Rotation paths and how fast each direction turns (degrees each step)
Each turn is a multiple of 5 degrees from 10 to 175, or 0.
Each row of a path follows its step; steps can be skipped.

step 1: +2.45 +0.66 +0.97 +0.35 +1.28 +0.70 -0.74 -2.88 -0.18 +0.11 +1.22 -0.39
 +1.54 +1.72 -0.06 +2.52 -1.60 -2.94 -0.10 -0.32 +0.49 +0.32 -0.51 -0.56
 -2.46 +1.24 +0.39 -0.65 +1.79 -1.78 -1.65 -1.44 -0.54 +0.96 -0.83 +0.59
 -0.02 -1.43 +2.17 -1.05 +1.43 -0.30 -0.68 +0.98 +0.63 +0.48 +0.29 +1.79
 -1.25 +1.86 +0.07 +0.10 -0.61 -0.10 -0.40 +0.58 -0.23 +0.16 -0.06 +0.59
 +0.89 +0.13 +0.19 +0.74 +0.14 -0.40 -0.23
step 2: +0.96 +1.16 +0.50 +0.12 -1.46 +0.08 -0.33 -1.01 -0.67 -0.45 -1.87 -0.08
 -0.58 -1.29 +0.19 +0.16 -0.09 -1.66 +1.76 -0.86 -0.11 -0.90 +0.22 -1.19
 +0.24 +0.82 +2.04 +0.61 -0.17 -0.31 +0.77 +0.94 +0.81 -2.10 +0.81 +0.14
 -1.40 -0.25 +1.60 -0.48 -0.23 -2.75 -0.30 +0.52 +1.10 +0.33 +0.09 +1.78
 +1.37 +0.53 -0.91 +1.52 +2.71 +1.04 +0.37 +1.94 +0.57 -0.94 -0.02 -1.27
 +2.03 +0.31 +0.64 +0.06 +1.41 +0.16 +3.31
step 3: -0.55 -1.29 -0.19 +0.17 -1.03 +2.34 +0.10 -2.33 +0.51 -0.35 -0.68 -1.63
 +1.83 +0.66 +0.02 -0.89 +0.32 -2.01 -0.59 -1.77 +0.45 -0.87 -1.60 -0.42
 -1.21 -0.59 -0.06 -0.90 +2.93 -0.90 -1.09 -0.45 +0.57 -0.81 +0.43 -1.50
 +0.32 -1.38 +0.88 +0.11 +0.26 -0.05 +2.24 +0.89 +0.68 +0.35 +0.22 +1.73
 +1.22 -0.44 -1.28 -1.61 +1.91 +0.01 -0.46 -2.04 -0.14 +0.44 -0.68 +1.97
 -0.56 +1.88 -0.60 -0.10 -0.83 -1.42 +1.09
step 5: -2.37 -1.01 +0.26 +1.52 -1.92 -0.05 +0.95 +0.47 +0.46 +1.15 +0.10 -1.88
 +1.19 -0.14 -0.63 +0.65 -1.76 -1.18 -0.22 -2.73 +0.02 +0.21 -0.15 -0.55
 -2.09 -1.18 +0.44 +0.41 -0.72 -0.12 +0.24 +0.12 +1.54 -1.54 +3.23 -0.76
 -0.55 +1.74 -0.64 +0.45 +2.00 +0.96 +1.49 +0.63 +0.11 +1.41 +1.88 -0.28
 -1.03 -0.11 -1.30 -0.38 -0.64 +0.41 +0.50 -0.45 -0.47 -1.17 -1.49 +0.62
 -0.06 +1.95 -0.58 -0.14 +1.80 +0.76 +0.15
step 7: -0.33 +2.07 +0.53 -0.32 +0.00 -0.24 -0.77 -1.17 +0.83 +0.37 +1.97 -0.68
 -0.49 -0.10 -0.39 +1.78 +0.69 -0.61 +0.93 +1.84 -0.23 -0.82 +0.12 +0.80
 -0.74 +0.35 -0.35 -0.45 -0.78 +0.25 -1.78 -0.81 +1.20 -3.15 +1.33 -0.40
 -1.40 +1.81 +0.24 +1.69 +1.33 +1.97 -0.46 +2.02 +0.77 -0.05 +0.76 +0.34
 -2.10 -0.84 -0.27 -0.83 -0.71 +0.37 -1.75 +1.24 +1.74 -1.33 +0.94 +1.48
 +0.59 +0.89 -0.95 +0.33 +2.77 -0.59 -0.69
step 8: +0.70 +0.59 -0.41 +0.11 +0.22 +0.74 +0.28 -0.80 -0.79 -1.11 -0.07 -0.50
 +1.03 +0.00 +0.57 +2.11 +0.03 -1.09 -1.35 -0.29 -0.84 +1.09 +0.07 -1.44
 -0.70 +1.00 -0.22 -1.16 -2.92 -2.33 +0.94 +0.29 -1.05 +0.42 -1.61 -0.41
 +0.28 +1.56 +0.57 +1.26 +0.26 -0.47 +1.01 +1.98 +0.49 +0.68 +1.35 +1.77
 +0.43 -0.67 -0.88 +0.18 -0.11 +1.69 -0.70 -0.30 -0.64 +1.56 +0.03 -0.41
 +4.92 -0.06 -0.90 -0.89 +0.40 +0.36 -0.63
step 9: +0.17 +0.94 +1.04 +0.73 +1.22 +1.82 +1.53 -1.68 +1.44 +1.10 -1.93 -1.26
 +0.61 +1.14 +0.76 -1.01 +1.74 -1.44 +2.42 +1.38 +0.10 +0.65 +0.03 +1.60
 +0.66 +1.25 -0.85 +0.69 -0.07 -1.35 +0.71 +1.12 +0.76 -1.77 -0.57 -0.80
 -0.05 +0.14 +0.54 +2.57 -0.46 +0.43 -0.53 +0.42 +1.98 -0.77 -0.07 +1.68
 +0.37 -0.44 +0.84 -1.07 +0.90 -1.50 -0.36 +1.77 -0.86 -1.10 +0.72 +0.50
 +0.54 +0.63 -1.32 -1.72 +1.66 +0.64 +1.49
step 10: +0.22 +2.72 +0.69 +0.71 +0.29 +2.34 -0.92 +0.09 +0.20 -1.41 +1.03 -1.42
 +0.62 +1.00 +1.13 -0.27 +0.64 -2.08 -0.35 -1.90 -0.08 -0.04 -1.19 +1.35
 -0.62 -2.51 -0.47 -1.05 +1.53 -3.15 -1.44 +0.47 -1.79 +0.82 -0.08 +1.53
 -1.28 +0.08 +1.75 +0.44 -0.12 +0.17 -0.71 +1.59 -0.18 +0.30 +0.78 -0.40
 +0.40 -0.95 -1.54 +1.62 +0.26 +0.59 -1.01 -1.06 -0.71 +0.37 -0.04 -0.68
 +0.76 -0.62 -2.20 -0.64 +0.09 +0.62 +0.20
step 12: -1.40 +0.07 -0.15 +1.73 -0.94 +0.21 +0.82 -0.98 +0.25 -0.24 -0.50 +0.93
 +0.39 -0.03 +1.47 -1.88 -0.02 -1.93 -1.17 -1.21 +0.27 +0.26 +1.69 +0.65
 -1.11 -0.32 +0.04 -1.27 +1.71 -0.35 -1.06 +0.75 -0.86 -0.36 +3.15 +0.75
 -0.20 -1.59 +2.51 -0.57 +0.89 -0.63 -0.73 -0.18 -0.26 +1.38 -0.41 +0.80
 -0.60 +1.16 -1.11 +0.30 -0.60 +0.95 -1.11 -0.29 -2.13 +1.56 +0.30 +0.45
 -0.13 +1.13 -0.45 -0.34 +3.51 -1.61 +1.32
step 13: +0.95 +0.20 -0.43 +0.02 +0.10 -0.10 -1.41 -2.03 -1.19 -2.13 -2.53 -0.19
 +1.26 +1.20 +0.38 +2.21 +0.51 +0.41 -0.71 +0.80 +2.46 -0.09 +0.66 -1.54
 -1.09 -0.73 +2.27 +0.62 +1.02 -0.03 -0.78 +0.01 +1.20 -1.18 +0.11 -0.15
 -0.87 -1.19 +1.39 +0.50 +1.25 +0.67 -2.12 +2.01 +0.91 +0.41 +1.56 -2.38
 +0.49 +0.28 +0.13 -0.62 -0.20 +1.51 -0.26 +0.14 +0.22 -0.01 +0.16 +0.18
 -0.11 +1.68 -0.16 +2.03 -0.60 -0.95 +1.88
Speeds:
-0.06 +0.09 +0.42 -0.07 +0.19 -0.12 +0.05 -0.24 -0.22 +0.38 -0.40 +0.02
 -0.15 -0.23 +0.11 -0.25 +0.26 +0.55 +0.26 +0.46 +0.11 -0.15 -0.12 +0.11
 -0.59 -0.11 +0.47 -0.48 -0.29 +0.18 +0.20 +0.26 -0.27 -0.44 -0.32 -0.36
 +0.05 +0.22 -0.28 +0.15 -0.24 +0.29 -0.52 +0.35 -0.31 +0.14 -0.31 +0.18
 -0.05 +0.08 -0.45 +0.38 +0.16 -0.33 +0.66 +0.30 +0.07 +0.00 +0.12 -0.38
 -0.15 +0.52 +0.13 +0.44 -0.22 +0.27 +0.30
160
-0.14 +0.22 -0.15 -0.25 -0.45 -0.02 +0.22 -0.15 -0.06 -0.26 -0.14 +0.03
 -0.15 +0.68 -0.18 -0.56 -0.21 -0.54 +0.31 +0.09 -0.26 +0.21 -0.29 -0.18
 +0.49 -0.12 +0.29 -0.13 -0.34 -0.62 -0.06 +0.16 +0.10 -0.22 -0.19 +0.00
 +0.60 -0.13 -0.33 -0.09 +0.32 +0.07 +0.48 -0.08 +0.07 -0.42 +0.01 +0.18
 -0.05 -0.29 -0.03 +0.39 -0.46 +0.24 +0.25 -0.20 +0.34 +0.22 +0.53 -0.12
 -0.61 +0.06 -0.34 +0.13 -0.18 +0.40 +0.30
60
+0.00 +0.46 -0.36 +0.25 -0.30 -0.16 -0.20 -0.07 +0.09 +0.16 -0.03 -0.02
 -0.27 +0.54 -0.15 -0.01 +0.18 +0.11 +0.55 +0.41 -0.38 -0.06 -0.15 +0.05
 -0.40 +0.00 -0.14 +0.01 +0.39 -0.30 +0.06 -0.64 +0.06 +0.39 +0.08 -0.36
 -0.55 -0.13 +0.31 +0.17 -0.41 +0.22 -0.45 +0.14 -0.42 +0.24 -0.06 -0.28
 +0.22 -0.76 +0.34 +0.00 -0.06 +0.14 -0.19 -0.21 -0.17 +0.27 +0.25 +0.72
 -0.29 +0.03 +0.17 +0.22 -0.39 -0.13 +0.18
115
+0.08 +0.40 -0.21 +0.40 +0.10 -0.19 -0.11 -0.47 +0.06 -0.45 -0.34 +0.21
 +0.09 +0.21 -0.43 +0.05 -0.03 +0.36 -0.27 +0.52 -0.31 -0.03 +0.37 -0.42
 +0.02 -0.09 +0.35 -0.61 +0.10 +0.54 -0.04 +0.42 +0.24 -0.20 +0.00 -0.08
 -0.10 -0.38 -0.07 -0.02 -0.03 -0.23 +0.18 -0.01 +0.20 -0.01 +0.14 +0.69
 -0.19 +0.07 +0.02 -0.08 +0.08 +0.00 -0.46 -0.09 +0.81 +0.32 +0.19 +0.31
 +0.59 -0.32 +0.27 +0.16 +0.11 -0.38 +0.13
65
+0.14 +0.05 +0.79 -0.23 -0.51 +0.14 +0.40 -0.31 -0.09 -0.45 -0.24 -0.09
 +0.37 +0.35 +0.11 +0.50 +0.16 +0.34 -0.58 -0.07 +0.17 -0.31 +0.31 -0.35
 +0.05 +0.29 -0.22 -0.07 +0.03 -0.32 +0.26 +0.15 -0.37 +0.00 -0.06 -0.01
 -0.18 +0.17 +0.08 -0.07 +0.47 -0.26 -0.13 +0.27 -0.81 -0.06 -0.29 +0.11
 +0.06 -0.21 +0.27 +0.22 +0.00 -0.25 +0.07 -0.34 +0.25 +0.04 -0.33 +0.32
 -0.55 -0.20 +0.21 -0.46 +0.08 +0.21 -0.25
155
+0.16 -0.10 +0.71 -0.05 -0.06 +0.03 +0.08 -0.23 +0.57 +0.00 +0.49 +0.04
 +0.19 +0.12 -0.41 -0.29 -0.19 +0.23 -0.24 -0.26 -0.28 +0.38 -0.17 -0.27
 -0.11 -0.12 -0.46 -0.49 +0.08 +0.19 -0.65 -0.02 +0.06 +0.44 -0.24 +0.33
 -0.13 -0.32 -0.10 -0.05 -0.09 +0.22 +0.10 -0.20 -0.35 -0.20 -0.14 +0.31
 +0.29 -0.33 -0.48 -0.33 -0.32 +0.36 -0.04 +0.49 -0.46 +0.07 -0.19 +0.10
 +0.16 +0.51 +0.23 +0.28 +0.38 +0.45 +0.18
170
+0.35 +0.42 +0.04 +0.28 +0.46 -0.30 -0.08 +0.63 +0.44 +0.08 -0.14 -0.66
 +0.20 -0.04 +0.19 +0.15 +0.87 -0.53 +0.20 +0.31 -0.30 +0.11 +0.16 +0.27
 +0.06 +0.08 -0.11 -0.68 -0.06 -0.06 -0.02 +0.15 -0.34 +0.17 -0.28 +0.05
 -0.06 +0.33 +0.01 +0.24 +0.40 +0.02 -0.27 -0.25 +0.13 -0.50 -0.09 +0.22
 -0.14 +0.23 +0.00 -0.07 -0.33 +0.60 +0.29 -0.04 -0.12 +0.09 -0.13 +0.00
 +0.02 -0.33 +0.26 -0.52 -0.19 +0.03 +0.05
35

step 1: +0.57 -1.73 -0.62 +1.15 -0.12 -0.34 +3.30 -1.93 -0.34 -2.31 +1.41 -1.53
 +0.26 -1.68 -0.85 +0.01 -0.14 +0.67 -1.23 +0.75 +0.59 +1.30 -0.94 +0.09
 -1.71 -0.88 +0.74 +0.40 +1.36 -0.48 -0.06 -2.25 +0.79 -0.71 -0.85 +1.45
 -2.41 +0.97 -0.42 -0.71 -0.36 -2.60 +0.87 +0.29 +1.41 +2.15 +0.86 +1.09
 -1.15 -0.36 -1.77 -0.11 +0.93 -0.07 -0.02 +0.06 +1.63 -0.38 +1.05 +0.66
 -1.14 +1.39 +0.58 +1.20 +1.69 +0.04 -0.93
step 2: +0.38 +0.29 -1.90 +0.85 -0.54 +2.76 +0.24 +0.99 -1.93 -0.45 +2.15 -1.65
 +2.66 +0.35 -0.23 -0.08 -0.76 +1.95 -0.89 -0.14 -0.87 +0.14 -2.03 +0.91
 +3.09 -0.94 -0.76 +0.52 -1.49 -0.44 +1.69 -0.48 -0.24 +0.52 -1.05 -1.32
 -0.07 +0.08 -0.35 -0.20 +0.57 -2.33 -0.83 +0.55 -0.30 +0.92 +1.35 +0.54
 +1.15 +0.63 +0.47 -1.77 -0.80 -0.05 -1.76 +0.58 -0.42 -1.42 +1.80 -0.06
 -1.78 +0.06 +0.18 +0.79 +1.11 -0.82 +1.51
step 3: +1.74 -1.56 -1.56 -0.51 -1.26 -2.09 -0.66 -0.68 -0.94 -2.36 +0.16 +0.99
 -0.68 -0.23 -1.29 -0.90 -0.78 +0.47 +0.58 -0.74 -1.38 +1.29 -2.42 -0.24
 +0.59 -0.67 +0.30 +0.04 -0.93 +0.68 -0.14 -0.31 +0.64 +0.52 +0.31 -0.69
 -0.01 +1.56 +1.60 +0.83 -1.45 -0.15 -0.01 +1.00 +0.67 +0.08 -1.05 -0.73
 -0.43 -2.80 -1.39 -0.96 -0.76 -2.34 -0.87 -0.16 +0.44 +0.78 +2.60 +0.44
 -1.60 -2.02 +0.78 +2.34 +2.44 +0.07 -0.88
step 4: -1.46 -0.03 -1.17 +0.43 -1.92 -0.17 +0.62 +1.08 -2.72 -1.73 +0.26 -1.38
 -0.73 +0.84 -2.05 +0.80 -0.37 +0.32 -0.33 +0.31 +0.93 +0.81 -2.24 -2.14
 +0.52 +0.52 -0.23 -1.48 -0.03 -0.58 +0.12 -1.05 +0.12 +0.98 -0.18 -1.07
 -0.28 -1.17 +0.33 -0.32 -0.44 -0.40 -2.33 -1.99 -0.96 -1.09 +0.44 +1.44
 +0.67 +0.50 +0.81 -2.38 -1.47 -0.50 +2.85 +1.34 +1.08 +2.28 +1.04 +1.16
 -0.69 -0.11 -1.79 +1.12 +0.04 -0.52 +1.48
step 6: -1.16 +0.44 -0.01 -0.80 -0.40 +0.71 -0.34 +1.47 -1.49 +0.36 -0.38 -1.91
 -0.10 -1.28 -0.42 -2.09 -0.32 +1.57 -2.02 -2.62 +1.15 -0.70 +0.06 -0.77
 -0.28 -0.91 -1.04 -2.17 -0.62 -1.32 +1.06 +1.46 +2.86 +1.13 +0.79 -0.78
 -1.28 +0.45 -0.56 +0.76 -1.13 +1.42 +1.00 -0.24 +1.82 +0.77 -0.13 -0.19
 +1.41 -0.55 +2.07 -1.33 +0.64 -0.03 -0.20 +0.39 -1.63 +1.88 +0.28 +1.90
 -0.12 +1.05 -1.70 +2.40 +0.32 +0.41 +0.47
step 7: -0.62 -1.52 +0.26 +1.03 +0.72 -0.25 +0.62 +0.11 +1.50 -0.15 -0.27 -1.94
 +1.00 -1.67 +0.25 +1.19 +0.48 -1.03 +0.70 -0.51 +1.92 +0.95 -1.92 +1.53
 -0.32 -0.33 +1.73 -1.51 -0.18 -0.47 -0.93 -0.82 -0.23 +2.18 +1.51 -1.55
 -0.55 +0.09 +1.69 -2.03 -0.09 +1.33 +1.82 -1.09 +1.17 +0.17 +1.68 +0.64
 +0.89 -1.59 -1.45 -1.01 +0.40 -1.37 -0.97 -2.13 -0.58 +1.71 -2.23 +1.87
 +0.05 -0.63 +0.50 +1.20 +1.71 -0.48 +1.35
step 9: +0.13 -2.23 -1.73 -1.97 -1.23 +1.74 +0.37 -1.97 +1.18 -1.15 +1.26 -2.58
 +1.75 -0.43 +0.88 +1.07 -0.03 -1.98 -0.10 +0.86 -0.33 -1.01 -1.40 +0.61
 -0.64 -1.34 -0.75 -0.80 +1.35 +0.63 +0.95 -0.27 +0.17 +0.98 -0.12 +1.40
 +0.54 +0.90 +0.44 -2.36 +1.18 +0.75 -1.50 +1.55 +2.41 -0.13 +0.23 -1.49
 +0.30 -1.14 +0.62 -0.24 +1.70 +0.77 +0.55 -0.80 -0.50 +1.31 +0.33 +0.92
 -0.51 -0.56 +1.74 +2.12 +0.58 -0.38 -1.51
step 11: +0.78 +0.40 -1.07 +1.55 -0.66 +0.00 -0.62 -0.34 -0.28 -0.85 -0.75 -2.42
 +3.34 +1.39 +0.25 +0.65 +0.64 -0.21 +1.65 +0.11 -2.05 +1.17 +0.18 +0.22
 +0.24 -1.80 +0.75 -0.34 +1.53 -0.22 +2.32 -0.70 -1.06 -0.25 -0.19 -0.88
 +0.58 -0.08 -0.20 -1.28 -0.15 -1.08 -0.79 +0.65 +1.39 -0.60 -0.55 -0.17
 -2.16 +0.27 -0.59 -2.06 -1.01 -0.82 -2.14 +0.10 -1.37 -0.12 +0.36 +0.62
 -0.73 -3.64 -1.55 +2.42 +0.27 -0.10 +0.30
step 13: +0.94 -0.37 -1.58 -0.68 -1.28 -0.35 -0.16 -0.33 -2.18 -1.43 -0.17 -2.00
 +1.39 +0.00 -0.97 +0.39 -1.04 -0.31 +0.66 -0.70 -0.20 +0.42 -1.33 +0.03
 -1.62 -2.13 +0.77 -0.67 +2.37 -0.91 -0.59 -1.66 -1.92 +1.18 +2.52 -1.71
 +1.66 +0.31 +0.71 -0.19 -0.48 +0.46 +1.73 -0.74 -0.67 +0.90 +1.37 -1.04
 -1.92 +1.42 +1.70 -1.29 -0.16 -0.03 +1.75 +0.05 +1.14 -0.26 +0.55 +1.85
 -0.09 +0.69 -1.24 +0.27 -2.03 -1.86 +0.70
step 15: +1.03 +2.08 -1.06 -0.99 -0.15 +0.26 +0.48 +0.82 +0.14 -0.38 +1.87 -1.06
 +0.71 -0.36 -0.20 -1.35 -1.62 +1.92 -0.35 -1.21 +0.84 +1.18 -2.68 -0.52
 -1.85 -1.59 -2.10 -0.71 +1.54 -0.59 +0.72 -1.10 +1.82 -0.32 +1.69 -1.17
 -1.75 -1.72 +0.64 -0.99 +1.38 +1.61 +1.68 -0.45 +3.03 +0.00 +0.91 -0.89
 +0.20 -0.51 +0.12 -1.53 +0.20 +0.44 -0.69 -1.29 -0.06 -0.82 -0.40 +0.87
 -1.85 -1.40 +0.22 -0.95 +0.25 -0.28 +1.02
Speeds:
-0.17 -0.02 -0.12 +0.00 -0.25 -0.32 -0.29 -0.12 +0.01 +0.15 -0.10 -0.59
 +0.14 +0.28 +0.29 -0.35 -0.17 -0.76 -0.01 +0.04 +0.22 +0.10 +0.26 +0.01
 +0.49 +0.08 +0.21 -0.13 +0.57 +0.56 -0.29 +0.13 -0.13 -0.25 -0.12 +0.16
 +0.29 +0.01 -0.21 -0.26 +0.45 +0.31 +0.08 +0.06 +0.26 +0.53 +0.25 -0.21
 -0.14 -0.38 +0.35 +0.44 +0.10 -0.29 +0.13 +0.03 -0.73 +0.32 -0.17 +0.13
 +0.27 -0.32 -0.45 +0.00 -0.16 +0.33 +0.51
20
-0.52 -0.41 -0.10 -0.08 -0.25 +0.15 -0.06 -0.15 +0.16 +0.35 -0.68 +0.03
 +0.07 -0.14 +0.50 +0.94 +0.05 -0.19 -0.09 -0.03 +0.06 -0.15 -0.20 +0.07
 +0.15 +0.09 +0.00 -0.36 -0.37 -0.08 +0.73 +0.35 +0.16 +0.19 -0.22 -0.24
 -0.43 +0.16 +0.05 -0.18 -0.47 +0.31 -0.02 -0.16 -0.01 -0.08 -0.40 -0.38
 -0.05 +0.14 -0.10 +0.15 +0.23 +0.02 -0.02 +0.04 -0.16 +0.30 -0.51 +0.21
 +0.71 -0.23 +0.22 +0.31 -0.39 +0.09 -0.14
25
-0.41 -0.24 +0.33 -0.27 -0.66 -0.09 +0.06 -0.25 +0.40 -0.15 -0.04 +0.11
 +0.21 +0.27 -0.09 -0.70 +0.12 +0.23 -0.32 -0.38 -0.05 +0.20 -0.22 +0.16
 -0.01 -0.21 -0.01 +0.44 -0.04 +0.17 +0.30 -0.17 +0.27 +0.12 +0.24 +0.05
 -0.56 -0.64 -0.19 +0.25 -0.38 +0.20 -0.21 -0.50 +0.12 +0.17 +0.39 -0.41
 -0.21 +0.33 -0.16 -0.07 +0.09 +0.27 +0.12 +0.19 +0.04 -0.19 +0.33 -0.16
 +0.16 +0.06 -0.94 -0.16 -0.27 -0.04 -0.10
160
+0.19 -0.20 +0.13 +0.22 -0.12 -0.07 +0.14 +0.34 +0.25 -0.41 +0.05 -0.14
 +0.30 -0.29 +0.38 +0.42 +0.21 -0.27 -0.38 -0.11 +0.45 +0.50 -0.06 +0.20
 +0.12 -0.15 -0.28 -0.20 +0.24 +0.13 +0.02 +0.03 -0.08 +0.33 -0.28 -0.45
 +0.42 -0.05 -0.18 +0.49 +0.35 -0.23 +0.11 +0.06 -0.53 -0.46 +0.15 -0.10
 -0.27 +0.63 -0.64 +0.33 -0.54 -0.14 +0.09 -0.17 -0.12 -0.19 +0.19 +0.39
 +0.07 +0.61 -0.10 -0.26 -0.05 +0.20 +0.43
125
-0.17 -0.13 +0.07 +0.38 +0.27 -0.21 +0.04 -0.34 -0.75 +0.20 -0.26 +0.10
 +0.19 -0.46 -0.07 +0.32 +0.09 +0.16 +0.17 +0.47 +0.08 +0.05 -0.56 +0.20
 -0.46 +0.27 +0.13 +0.05 +0.03 +0.10 -0.72 -0.25 -0.01 -0.56 +0.34 +0.02
 -0.11 -0.21 +0.27 +0.30 +0.16 +0.34 -0.33 +0.20 +0.00 +0.35 +0.63 -0.08
 +0.09 +0.14 -0.39 -0.08 -0.32 +0.52 +0.17 +0.17 +0.08 +0.34 -0.17 +0.16
 +0.47 +0.33 -0.23 +0.50 -0.02 +0.02 +0.12
120
-0.18 -0.06 +0.71 +0.10 -0.38 +0.41 -0.17 +0.02 +0.17 -0.16 -0.39 -0.15
 -0.38 -0.04 -0.04 +0.47 -0.16 -0.08 -0.48 -0.28 -0.15 +0.11 +0.22 -0.21
 -0.44 -0.07 +0.00 -0.19 +0.32 -0.45 -0.12 +0.30 +0.35 -0.23 -0.21 -0.05
 -0.11 -0.01 +0.20 -0.13 +0.52 -0.45 +0.19 +0.25 +0.73 +0.41 +0.41 +0.18
 -0.13 +0.31 +0.02 +0.08 -0.18 +0.38 +0.10 +0.56 -0.28 +0.10 +0.36 -0.49
 -0.29 -0.13 +0.47 -0.07 -0.22 -0.26 +0.04
80
+0.38 -0.13 -0.87 +0.12 -0.42 -0.08 -0.01 -0.21 -0.55 -0.09 -0.31 +0.11
 -0.44 +0.26 +0.41 -0.12 -0.03 -0.18 +0.40 -0.17 -0.59 +0.11 -0.37 +0.25
 -0.08 +0.34 +0.07 -0.34 +0.10 -0.53 +0.24 +0.27 +0.11 +0.13 -0.11 -0.10
 -0.33 +0.07 -0.12 +0.03 +0.14 +0.16 +0.24 +0.38 -0.24 -0.07 +0.22 +0.38
 +0.08 -0.14 -0.01 +0.04 -0.54 -0.42 -0.09 +0.43 +0.20 +0.02 -0.01 -0.21
 -0.23 +0.18 -0.67 -0.50 -0.37 -0.19 -0.12
40
